[[ 1.22  2.15  0.70 -0.38  0.42  2.59  1.73  1.10  1.25  0.80]
 [ 4.28  3.75 -0.99 -0.28 -0.15 -2.04  3.56  4.68 -0.87  1.92]
 [ 2.27  2.16 -1.98 -0.23 -0.68 -1.40  1.63  1.89 -1.87 -0.86]
 [-0.67 -0.67  0.91 -0.85 -0.14  1.10 -0.75 -0.27  0.89 -0.87]
 [ 0.29 -0.54  4.14 -1.04 -0.52  3.26 -0.64 -0.28  5.84  0.09]
 [-0.26  0.04 -2.98  0.09  0.26 -1.71  0.33 -0.31 -3.00 -1.44]
 [-4.95 -7.15  0.38  0.42  0.69  0.98 -6.91 -5.54  2.85 -2.11]
 [-8.11 -6.97  1.37 -0.90 -0.87  1.50 -8.22 -8.38  1.19 -1.39]
 [ 0.64  0.70 -0.72 -1.66  0.28 -0.05  1.30  1.22 -0.73  0.07]]
->
[[ 0.07 -0.73  1.22  1.30 -0.05  0.28 -1.66 -0.72  0.70  0.64]
 [-1.39  1.19 -8.38 -8.22  1.50 -0.87 -0.90  1.37 -6.97 -8.11]
 [-2.11  2.85 -5.54 -6.91  0.98  0.69  0.42  0.38 -7.15 -4.95]
 [-1.44 -3.00 -0.31  0.33 -1.71  0.26  0.09 -2.98  0.04 -0.26]
 [ 0.09  5.84 -0.28 -0.64  3.26 -0.52 -1.04  4.14 -0.54  0.29]
 [-0.87  0.89 -0.27 -0.75  1.10 -0.14 -0.85  0.91 -0.67 -0.67]
 [-0.86 -1.87  1.89  1.63 -1.40 -0.68 -0.23 -1.98  2.16  2.27]
 [ 1.92 -0.87  4.68  3.56 -2.04 -0.15 -0.28 -0.99  3.75  4.28]
 [ 0.80  1.25  1.10  1.73  2.59  0.42 -0.38  0.70  2.15  1.22]]

[[-6.38 -3.85  5.56  3.53  4.24  3.33 -3.98  1.62  4.53 -1.07]
 [ 1.28  1.65 -1.24 -1.44 -0.22 -0.44  1.13  0.01 -0.55 -0.68]
 [-0.88  0.42 -0.06 -0.54  1.05  1.43  0.79  1.11  0.95 -1.34]
 [ 4.05 -2.99 -1.13  3.61 -5.80 -6.68 -1.49 -4.67 -5.07  6.73]
 [ 0.83  0.25 -0.64 -0.15 -0.93 -0.94  0.65 -0.25 -0.71  0.50]
 [ 1.80 -1.34 -0.90  1.43 -2.56 -2.83  0.33 -1.29 -2.17  2.82]
 [-6.09 -3.86  4.82  3.25  3.86  3.20 -3.03  2.21  4.09 -1.33]
 [ 1.45  4.15 -2.38 -4.12  0.63  1.71  2.57  1.10  0.22 -3.23]]
->
[[-3.23  0.22  1.10  2.57  1.71  0.63 -4.12 -2.38  4.15  1.45]
 [-1.33  4.09  2.21 -3.03  3.20  3.86  3.25  4.82 -3.86 -6.09]
 [ 2.82 -2.17 -1.29  0.33 -2.83 -2.56  1.43 -0.90 -1.34  1.80]
 [ 0.50 -0.71 -0.25  0.65 -0.94 -0.93 -0.15 -0.64  0.25  0.83]
 [ 6.73 -5.07 -4.67 -1.49 -6.68 -5.80  3.61 -1.13 -2.99  4.05]
 [-1.34  0.95  1.11  0.79  1.43  1.05 -0.54 -0.06  0.42 -0.88]
 [-0.68 -0.55  0.01  1.13 -0.44 -0.22 -1.44 -1.24  1.65  1.28]
 [-1.07  4.53  1.62 -3.98  3.33  4.24  3.53  5.56 -3.85 -6.38]]

[[-1.69 -1.51  2.58 -0.49  1.03 -0.42  0.17]
 [ 3.62  1.86 -0.38  1.66 -3.39 -0.10  1.92]
 [-0.47  2.41 -5.32 -4.10 -1.39 -3.10 -3.58]
 [-1.64 -1.60  1.63  0.17  1.66  0.54  0.20]
 [ 4.38  2.47  1.23  2.83 -3.00  2.08  3.20]
 [-1.13  3.54 -6.19 -6.74 -2.14 -5.04 -5.23]
 [-1.16  3.28 -5.99 -5.86 -1.29 -3.75 -4.83]]
->
[[-4.83 -3.75 -1.29 -5.86 -5.99  3.28 -1.16]
 [-5.23 -5.04 -2.14 -6.74 -6.19  3.54 -1.13]
 [ 3.20  2.08 -3.00  2.83  1.23  2.47  4.38]
 [ 0.20  0.54  1.66  0.17  1.63 -1.60 -1.64]
 [-3.58 -3.10 -1.39 -4.10 -5.32  2.41 -0.47]
 [ 1.92 -0.10 -3.39  1.66 -0.38  1.86  3.62]
 [ 0.17 -0.42  1.03 -0.49  2.58 -1.51 -1.69]]

[[ 1.97 -0.33]
 [-3.14  1.00]
 [ 6.39  1.66]
 [-5.14 -1.56]
 [ 3.25 -3.86]
 [-6.00  2.84]
 [-0.56 -1.20]
 [ 7.55 -2.26]
 [ 1.01 -2.76]
 [-8.46 -0.92]
 [-0.68 -3.40]
 [ 2.39  0.59]]
->
[[ 0.59  2.39]
 [-3.40 -0.68]
 [-0.92 -8.46]
 [-2.76  1.01]
 [-2.26  7.55]
 [-1.20 -0.56]
 [ 2.84 -6.00]
 [-3.86  3.25]
 [-1.56 -5.14]
 [ 1.66  6.39]
 [ 1.00 -3.14]
 [-0.33  1.97]]

[[-7.33 -2.17]
 [ 1.33 -0.04]
 [ 1.85  2.18]
 [-5.16  0.79]
 [-7.14 -1.19]
 [-0.69  1.85]
 [-1.68  4.12]
 [-5.80  2.05]
 [ 4.65  5.72]
 [ 3.51 -6.86]]
->
[[-6.86  3.51]
 [ 5.72  4.65]
 [ 2.05 -5.80]
 [ 4.12 -1.68]
 [ 1.85 -0.69]
 [-1.19 -7.14]
 [ 0.79 -5.16]
 [ 2.18  1.85]
 [-0.04  1.33]
 [-2.17 -7.33]]

[[ 2.34 -2.23  1.99  2.34  6.55  3.65]
 [ 0.50  7.88 -1.13 -0.35 -2.90  5.56]
 [ 7.79 -6.12 -0.25 -1.84 -4.16 -6.79]
 [-1.28 -7.10  6.28 -0.97 -1.28 -6.33]
 [ 4.15  0.86 -1.57  5.18  6.09 -3.95]
 [ 5.00 -4.97 -0.84 -5.22  7.83  6.66]
 [ 0.00 -4.56  7.72 -5.61 -8.34 -3.54]
 [ 3.05 -5.00  5.27 -3.70  3.59 -3.82]
 [ 4.94 -4.45 -7.46  5.42  6.71 -0.71]
 [-1.54  5.09 -1.43 -8.20  2.11  7.58]]
->
[[ 7.58  2.11 -8.20 -1.43  5.09 -1.54]
 [-0.71  6.71  5.42 -7.46 -4.45  4.94]
 [-3.82  3.59 -3.70  5.27 -5.00  3.05]
 [-3.54 -8.34 -5.61  7.72 -4.56  0.00]
 [ 6.66  7.83 -5.22 -0.84 -4.97  5.00]
 [-3.95  6.09  5.18 -1.57  0.86  4.15]
 [-6.33 -1.28 -0.97  6.28 -7.10 -1.28]
 [-6.79 -4.16 -1.84 -0.25 -6.12  7.79]
 [ 5.56 -2.90 -0.35 -1.13  7.88  0.50]
 [ 3.65  6.55  2.34  1.99 -2.23  2.34]]

[[ 1.19 -3.78  0.50  3.98 -2.33  4.23  0.41 -0.42  1.52 -1.37]
 [ 1.19 -3.36  3.30  4.35 -3.69  5.07 -0.25 -0.68  0.27 -1.66]
 [ 2.16 -5.02  2.37  3.24 -0.15  2.57 -0.40 -4.03  0.90 -0.05]
 [ 0.54 -1.29  1.90  1.40 -0.96  1.32 -0.25 -0.94 -0.14 -0.34]
 [ 1.84 -5.44  0.97  5.82 -3.42  6.31  0.56 -0.68  2.15 -2.10]
 [ 0.38 -1.29  0.04  1.03 -0.42  1.32  0.12 -0.16  0.48 -0.34]
 [ 2.49 -6.27 -0.20  5.09 -1.24  5.07  0.56 -2.49  2.77 -0.93]
 [ 0.22 -0.46  0.74  0.66 -0.42  0.49 -0.11 -0.42 -0.14 -0.05]]
->
[[-0.05 -0.14 -0.42 -0.11  0.49 -0.42  0.66  0.74 -0.46  0.22]
 [-0.93  2.77 -2.49  0.56  5.07 -1.24  5.09 -0.20 -6.27  2.49]
 [-0.34  0.48 -0.16  0.12  1.32 -0.42  1.03  0.04 -1.29  0.38]
 [-2.10  2.15 -0.68  0.56  6.31 -3.42  5.82  0.97 -5.44  1.84]
 [-0.34 -0.14 -0.94 -0.25  1.32 -0.96  1.40  1.90 -1.29  0.54]
 [-0.05  0.90 -4.03 -0.40  2.57 -0.15  3.24  2.37 -5.02  2.16]
 [-1.66  0.27 -0.68 -0.25  5.07 -3.69  4.35  3.30 -3.36  1.19]
 [-1.37  1.52 -0.42  0.41  4.23 -2.33  3.98  0.50 -3.78  1.19]]
---
[[-5.47  1.38]
 [-5.45  2.64]
 [-1.47  1.53]
 [ 1.18  6.50]]
->
[[-5.47  1.38]
 [-5.45  2.64]]

[[ 2.23 -4.98 -1.90 -8.35]
 [ 0.04  2.65  0.00  3.01]
 [-1.05  1.37  1.43  1.90]]
->
[[ 2.23 -4.98]
 [ 0.04  2.65]]

[[-8.42  7.36]
 [-6.79  7.68]
 [ 6.16  1.64]]
->
[[-8.42  7.36]
 [-6.79  7.68]]

[[-0.86 -7.98 -4.99]
 [-1.96 -3.88 -2.88]
 [-1.65  2.53  7.37]
 [ 0.62 -0.49  3.57]
 [-0.83 -4.32  5.48]]
->
[[-0.86 -7.98]
 [-1.96 -3.88]]

[[ 1.21 -6.80 -4.91 -6.46]
 [ 1.36 -5.09 -6.23 -4.69]
 [-2.64 -6.76  8.32 -4.19]
 [ 1.36 -5.09 -6.23 -4.69]]
->
[[ 1.21 -6.80]
 [ 1.36 -5.09]]

[[ 2.92 -1.25  2.69  3.36  0.04]
 [ 4.83  0.41  5.28  0.86  1.11]
 [ 8.05 -4.32 -3.60 -3.58 -0.15]]
->
[[ 2.92 -1.25]
 [ 4.83  0.41]]
